Here is a table of points, one per row:
-1.59:0.48:0.95:-2.07:1.17:-1.54:0.74:1.71:0.73:-0.79:-0.78:-0.89:0.56:1.38:-0.94:1.69:2.55:-1.26:0.19:-1.12:1.01:-0.64:0.22:-0.11
-0.66:-0.63:1.05:0.25:0.97:-1.14:-1.05:0.37:-0.58:2.47:0.54:-1.14:-0.53:-0.54:0.22:1.45:-0.04:0.33:1.21:0.12:0.79:0.43:0.23:-0.08
-2.15:-0.44:1.39:0.89:-0.29:-1.26:-1.33:-1.23:-0.10:-1.53:-1.06:2.29:0.03:-0.18:-0.36:-0.25:-0.61:-0.07:-0.08:-0.29:0.19:1.82:0.21:0.03
0.48:-2.41:-0.91:0.22:-0.28:0.03:-0.56:0.53:-0.63:0.44:-0.74:-0.15:1.00:1.16:0.98:-0.50:-0.17:0.34:-0.27:-2.71:-0.77:0.44:-1.35:1.99
1.55:-0.66:1.41:0.64:-0.43:-0.73:1.04:0.92:0.14:-1.22:0.97:-0.06:-0.25:0.28:1.39:0.41:-0.82:-0.59:1.25:-0.02:-1.18:-0.03:-0.28:-0.20
-1.34:1.28:-0.89:-0.23:1.69:-0.58:0.59:-1.49:0.39:-0.62:1.01:-0.26:0.18:-1.01:-0.36:0.25:0.12:2.12:0.33:-0.12:1.49:-0.40:-0.53:0.28
0.08:0.01:0.54:0.76:1.43:-0.95:0.91:0.40:1.86:-0.20:0.78:0.07:1.46:-0.63:0.21:-1.27:-0.52:2.30:-1.18:0.90:-0.32:0.48:-0.43:-1.41
-0.58:-0.66:-0.27:-1.51:-1.14:0.20:-0.17:-0.98:-0.04:0.22:0.15:1.45:1.72:-0.04:0.71:-0.55:0.09:-0.23:0.32:0.20:1.78:-0.49:-0.28:0.15
0.18:-0.08:0.72:0.67:0.34:0.84:0.01:1.01:-0.75:0.20:-2.01:1.19:0.21:1.52:0.35:1.71:-0.08:0.13:-0.91:0.42:-0.27:-0.27:-1.55:-1.61
-0.29:-0.17:0.85:1.30:0.85:0.42:-0.18:0.37:1.51:-0.48:-1.18:-0.11:-1.63:-0.15:-0.94:-0.23:-0.59:0.04:0.04:-2.65:0.73:0.07:0.17:-2.31
1.41:-0.37:-1.27:0.58:0.46:0.40:-0.37:-0.71:1.24:0.55:1.04:-2.09:0.68:2.57:-1.75:-0.18:-0.45:-0.15:1.33:0.94:2.16:1.82:-0.68:-0.12
-0.29:2.38:-0.12:-0.23:-1.26:-0.42:1.74:0.69:-0.36:0.35:-1.10:0.74:0.71:1.60:-0.62:-0.37:-1.13:1.41:0.06:-0.81:-0.37:-0.09:1.17:0.24
-0.56:1.03:0.62:1.38:-1.32:0.25:0.41:-0.79:0.27:-0.57:-0.84:-1.95:0.85:-0.62:-0.70:-0.08:1.37:-0.76:-0.06:-0.77:-1.11:0.03:0.14:-0.43
0.30:0.55:-0.63:-0.38:0.56:0.56:-0.13:1.11:-0.58:-1.18:1.17:1.25:1.67:0.09:0.15:-2.21:-0.82:-1.12:0.18:-0.20:1.02:-1.04:1.43:-2.10
0.59:0.61:-1.87:-0.27:1.48:1.38:0.46:1.15:-1.28:-0.53:0.28:-1.04:-0.68:-0.81:1.69:-0.30:1.81:1.89:-1.06:-0.26:-0.69:1.37:0.47:0.20
0.35:0.81:0.42:-0.46:-0.20:-0.07:0.49:-0.04:-0.38:-0.70:-0.73:-1.71:-1.30:0.10:1.91:-0.38:-2.35:-0.84:0.21:0.16:0.93:-0.99:1.42:-0.34
-0.45:-1.22:0.90:1.36:-0.07:0.04:1.57:-0.85:0.46:1.10:-0.90:0.33:-0.94:-0.33:2.11:-0.24:-0.82:-0.55:0.08:0.55:1.51:-0.60:-1.51:-0.37
1.46:-1.12:0.77:-1.44:-0.05:0.25:-1.48:0.74:0.01:-1.45:1.14:0.07:0.50:-0.11:0.03:-0.03:0.76:0.16:0.09:-0.17:-0.42:0.52:-2.05:-2.68
0.08:-1.48:-0.43:-1.40:2.20:1.18:1.47:-2.10:-1.76:-0.17:-0.82:0.29:-2.14:0.42:-0.19:-0.17:0.13:0.93:-0.53:-0.26:0.20:-0.94:-0.14:0.44
-1.04:-0.41:-0.36:0.85:-0.13:-0.37:-1.34:0.69:-0.95:-0.89:-0.06:0.59:-0.96:-1.04:0.36:-1.09:0.26:0.91:2.69:1.35:1.36:-0.07:-1.05:1.74
0.33:0.02:-1.00:0.00:0.23:-1.27:-0.47:0.93:3.78:0.51:-0.93:0.52:-0.99:-0.19:0.92:-1.08:1.38:-1.28:-1.29:0.52:-0.35:-0.42:-0.11:1.61
0.21:-0.93:0.35:1.52:0.92:0.24:0.14:-1.64:-0.49:0.06:-0.80:-1.17:1.35:0.44:-1.94:-0.50:-0.40:-1.59:-1.16:-0.07:-1.17:-0.46:0.20:0.91
0.36:1.55:-1.08:0.18:0.25:-0.32:0.68:-2.28:0.09:-0.40:0.34:0.17:0.65:-0.99:0.53:1.83:0.53:-1.03:0.00:1.61:-0.31:-0.97:-1.60:-0.32
-0.44:0.78:2.43:-0.76:-0.80:0.19:2.29:1.80:-0.23:0.78:1.96:-0.01:-0.34:-0.55:-0.50:-0.07:-0.99:-0.44:-0.47:-0.13:0.25:1.18:-0.52:1.59
0.48:0.65:-0.31:-1.65:-1.09:0.77:-0.97:-0.79:0.57:1.26:0.45:0.73:-2.10:-0.59:-0.20:0.69:-0.81:-0.68:-1.38:0.27:-0.22:1.64:0.10:0.46
1.81:0.86:0.97:-0.07:1.92:-0.82:0.06:-0.51:-0.84:1.79:-1.10:0.48:1.49:0.04:1.09:-0.60:-0.21:-1.17:-1.22:0.44:0.17:1.71:0.28:0.46
-0.99:-0.99:-0.63:0.27:-0.78:0.21:0.87:-1.02:-0.19:1.16:1.35:0.72:1.85:0.01:1.32:1.96:0.49:0.31:0.37:-1.70:0.14:0.20:1.51:0.12
0.66:0.61:-0.79:-0.48:-3.04:-1.24:0.06:-0.37:0.29:-0.16:-0.79:-1.02:1.01:0.13:0.59:0.19:0.10:1.94:-1.64:-0.09:0.45:-0.75:-0.96:0.31
-0.89:-0.17:-2.76:-0.20:-0.06:-2.80:-1.00:0.34:-1.95:-0.08:0.27:0.82:-0.83:1.10:-0.29:0.22:-1.38:-0.76:-0.56:0.41:-1.49:-0.27:-0.12:-1.55
0.50:0.81:1.66:0.76:0.27:-0.34:-1.11:0.53:-1.77:-1.26:-0.19:0.36:-0.16:0.79:-0.76:-0.31:1.80:0.40:-0.86:2.54:-0.41:-0.42:0.08:0.36
1.85:0.06:-0.72:-0.62:0.62:-0.23:-0.27:1.35:0.93:0.50:-1.66:-0.09:0.83:-1.32:-0.59:1.48:-1.83:0.25:1.68:0.56:-0.05:-1.47:-0.05:0.48
-0.47:0.98:0.49:-0.37:0.35:-0.61:-2.27:0.22:-1.05:2.64:0.20:-1.02:-0.21:-0.26:1.07:-0.52:1.02:0.37:0.47:-0.68:-0.24:-0.98:0.66:-0.34
1.65:0.84:0.09:-0.77:-0.42:0.05:1.36:0.04:-0.53:0.24:-0.38:1.65:-0.45:0.82:-2.40:0.36:0.39:0.31:2.15:-0.26:-0.81:0.81:-0.42:0.53
-0.64:-0.37:1.36:-0.43:-0.67:1.98:-0.89:-0.67:0.14:-0.29:0.69:-1.51:0.56:1.15:0.64:0.02:-0.23:0.28:0.47:0.65:-1.12:-1.93:0.89:0.75
1.52:-1.50:-0.08:-0.55:-0.30:-0.80:0.58:-0.93:0.15:0.11:0.30:0.13:-0.61:-2.73:-0.85:0.78:0.48:-0.44:0.25:-0.20:-0.70:-0.99:1.76:-0.07
-0.52:-0.47:-0.64:1.68:-0.01:0.34:-0.26:1.93:-1.45:-0.09:0.03:-0.52:0.80:-2.15:-2.50:-0.47:-0.78:-0.42:-1.63:-0.17:1.11:0.15:0.45:0.17
-1.05:-0.92:-1.27:0.84:0.76:1.69:0.72:1.71:0.61:-0.36:0.92:1.42:0.05:-0.44:0.17:0.83:0.45:-0.35:-0.18:0.58:-0.78:-1.74:-0.43:1.39
0.94:0.96:0.28:-0.06:1.06:0.37:-1.89:-0.99:0.42:-2.80:0.85:0.26:0.41:-1.06:0.90:1.45:-0.67:-0.42:-0.02:-1.26:-0.10:1.24:0.53:1.52
0.92:-1.83:0.87:-0.12:-1.17:-0.74:-0.09:-0.09:0.26:-0.41:1.60:0.28:-1.22:1.38:-1.31:0.43:0.42:0.84:-2.36:0.57:1.99:-0.67:1.35:-0.02
-2.40:-1.39:-0.59:-1.85:0.97:-0.35:0.38:0.24:1.07:-0.40:0.05:-1.20:0.20:0.83:-0.15:-0.73:-1.74:-0.59:0.32:1.98:-2.41:1.56:0.27:-0.15
-0.46:1.76:0.05:0.79:-0.22:-0.40:0.00:-0.59:-0.27:0.68:2.66:-0.41:-1.55:0.32:-0.46:-0.99:-0.30:-0.75:-0.04:-1.63:-1.07:-1.27:-2.52:0.14
0.57:-0.52:-0.67:1.23:-0.86:-0.48:1.39:-0.25:-0.36:0.22:0.19:0.14:-0.41:0.64:0.59:-1.68:2.34:-1.51:1.81:0.24:0.12:0.88:1.71:-0.67
0.51:-0.13:0.63:0.07:-0.55:-0.33:-0.65:-0.69:1.04:-0.06:-0.66:0.14:-0.40:0.17:-0.30:-1.17:0.11:2.66:1.04:-0.58:-1.48:-0.47:1.18:0.79
-0.43:-0.28:-0.60:-1.32:-1.97:0.74:0.36:0.13:-1.11:-1.13:-1.78:-1.84:-0.53:-1.40:0.38:-0.25:0.39:-0.74:0.22:-0.07:0.91:1.06:-0.96:-0.08
-0.94:-0.40:0.30:0.59:-1.14:1.42:0.17:0.11:0.40:1.10:0.03:0.54:0.11:-0.96:-0.42:0.64:0.65:0.66:0.07:1.30:-1.46:1.30:0.44:-2.30
-0.20:1.05:0.26:-1.53:-0.12:2.38:-0.98:-0.40:0.64:1.47:-0.53:1.12:0.60:-0.26:-0.75:-1.91:0.28:-0.71:0.08:-0.64:0.31:-0.73:-0.56:0.05
-0.40:1.48:-1.46:1.92:-0.16:1.87:-1.03:0.37:0.63:-0.07:0.06:0.45:-1.23:1.40:0.98:1.74:-0.18:-0.15:-0.01:0.56:0.66:0.41:1.26:0.54
There is one direction along which these points spread out most. Take the direction at right angles to it along which they spread out most. Go by this last direction. How far along it is each point below, from 0 to 99? 50 is the average, and the first point above lies past it. One standard deviation of the points above along it is 16.
1.52:-1.50:-0.08:-0.55:-0.30:-0.80:0.58:-0.93:0.15:0.11:0.30:0.13:-0.61:-2.73:-0.85:0.78:0.48:-0.44:0.25:-0.20:-0.70:-0.99:1.76:-0.07 53
-0.29:2.38:-0.12:-0.23:-1.26:-0.42:1.74:0.69:-0.36:0.35:-1.10:0.74:0.71:1.60:-0.62:-0.37:-1.13:1.41:0.06:-0.81:-0.37:-0.09:1.17:0.24 83
-0.66:-0.63:1.05:0.25:0.97:-1.14:-1.05:0.37:-0.58:2.47:0.54:-1.14:-0.53:-0.54:0.22:1.45:-0.04:0.33:1.21:0.12:0.79:0.43:0.23:-0.08 51
-0.29:-0.17:0.85:1.30:0.85:0.42:-0.18:0.37:1.51:-0.48:-1.18:-0.11:-1.63:-0.15:-0.94:-0.23:-0.59:0.04:0.04:-2.65:0.73:0.07:0.17:-2.31 56
0.50:0.81:1.66:0.76:0.27:-0.34:-1.11:0.53:-1.77:-1.26:-0.19:0.36:-0.16:0.79:-0.76:-0.31:1.80:0.40:-0.86:2.54:-0.41:-0.42:0.08:0.36 33
0.18:-0.08:0.72:0.67:0.34:0.84:0.01:1.01:-0.75:0.20:-2.01:1.19:0.21:1.52:0.35:1.71:-0.08:0.13:-0.91:0.42:-0.27:-0.27:-1.55:-1.61 41
0.57:-0.52:-0.67:1.23:-0.86:-0.48:1.39:-0.25:-0.36:0.22:0.19:0.14:-0.41:0.64:0.59:-1.68:2.34:-1.51:1.81:0.24:0.12:0.88:1.71:-0.67 65
-0.20:1.05:0.26:-1.53:-0.12:2.38:-0.98:-0.40:0.64:1.47:-0.53:1.12:0.60:-0.26:-0.75:-1.91:0.28:-0.71:0.08:-0.64:0.31:-0.73:-0.56:0.05 70
0.36:1.55:-1.08:0.18:0.25:-0.32:0.68:-2.28:0.09:-0.40:0.34:0.17:0.65:-0.99:0.53:1.83:0.53:-1.03:0.00:1.61:-0.31:-0.97:-1.60:-0.32 31
1.55:-0.66:1.41:0.64:-0.43:-0.73:1.04:0.92:0.14:-1.22:0.97:-0.06:-0.25:0.28:1.39:0.41:-0.82:-0.59:1.25:-0.02:-1.18:-0.03:-0.28:-0.20 51
0.30:0.55:-0.63:-0.38:0.56:0.56:-0.13:1.11:-0.58:-1.18:1.17:1.25:1.67:0.09:0.15:-2.21:-0.82:-1.12:0.18:-0.20:1.02:-1.04:1.43:-2.10 40
0.21:-0.93:0.35:1.52:0.92:0.24:0.14:-1.64:-0.49:0.06:-0.80:-1.17:1.35:0.44:-1.94:-0.50:-0.40:-1.59:-1.16:-0.07:-1.17:-0.46:0.20:0.91 56
-0.40:1.48:-1.46:1.92:-0.16:1.87:-1.03:0.37:0.63:-0.07:0.06:0.45:-1.23:1.40:0.98:1.74:-0.18:-0.15:-0.01:0.56:0.66:0.41:1.26:0.54 36
0.92:-1.83:0.87:-0.12:-1.17:-0.74:-0.09:-0.09:0.26:-0.41:1.60:0.28:-1.22:1.38:-1.31:0.43:0.42:0.84:-2.36:0.57:1.99:-0.67:1.35:-0.02 59
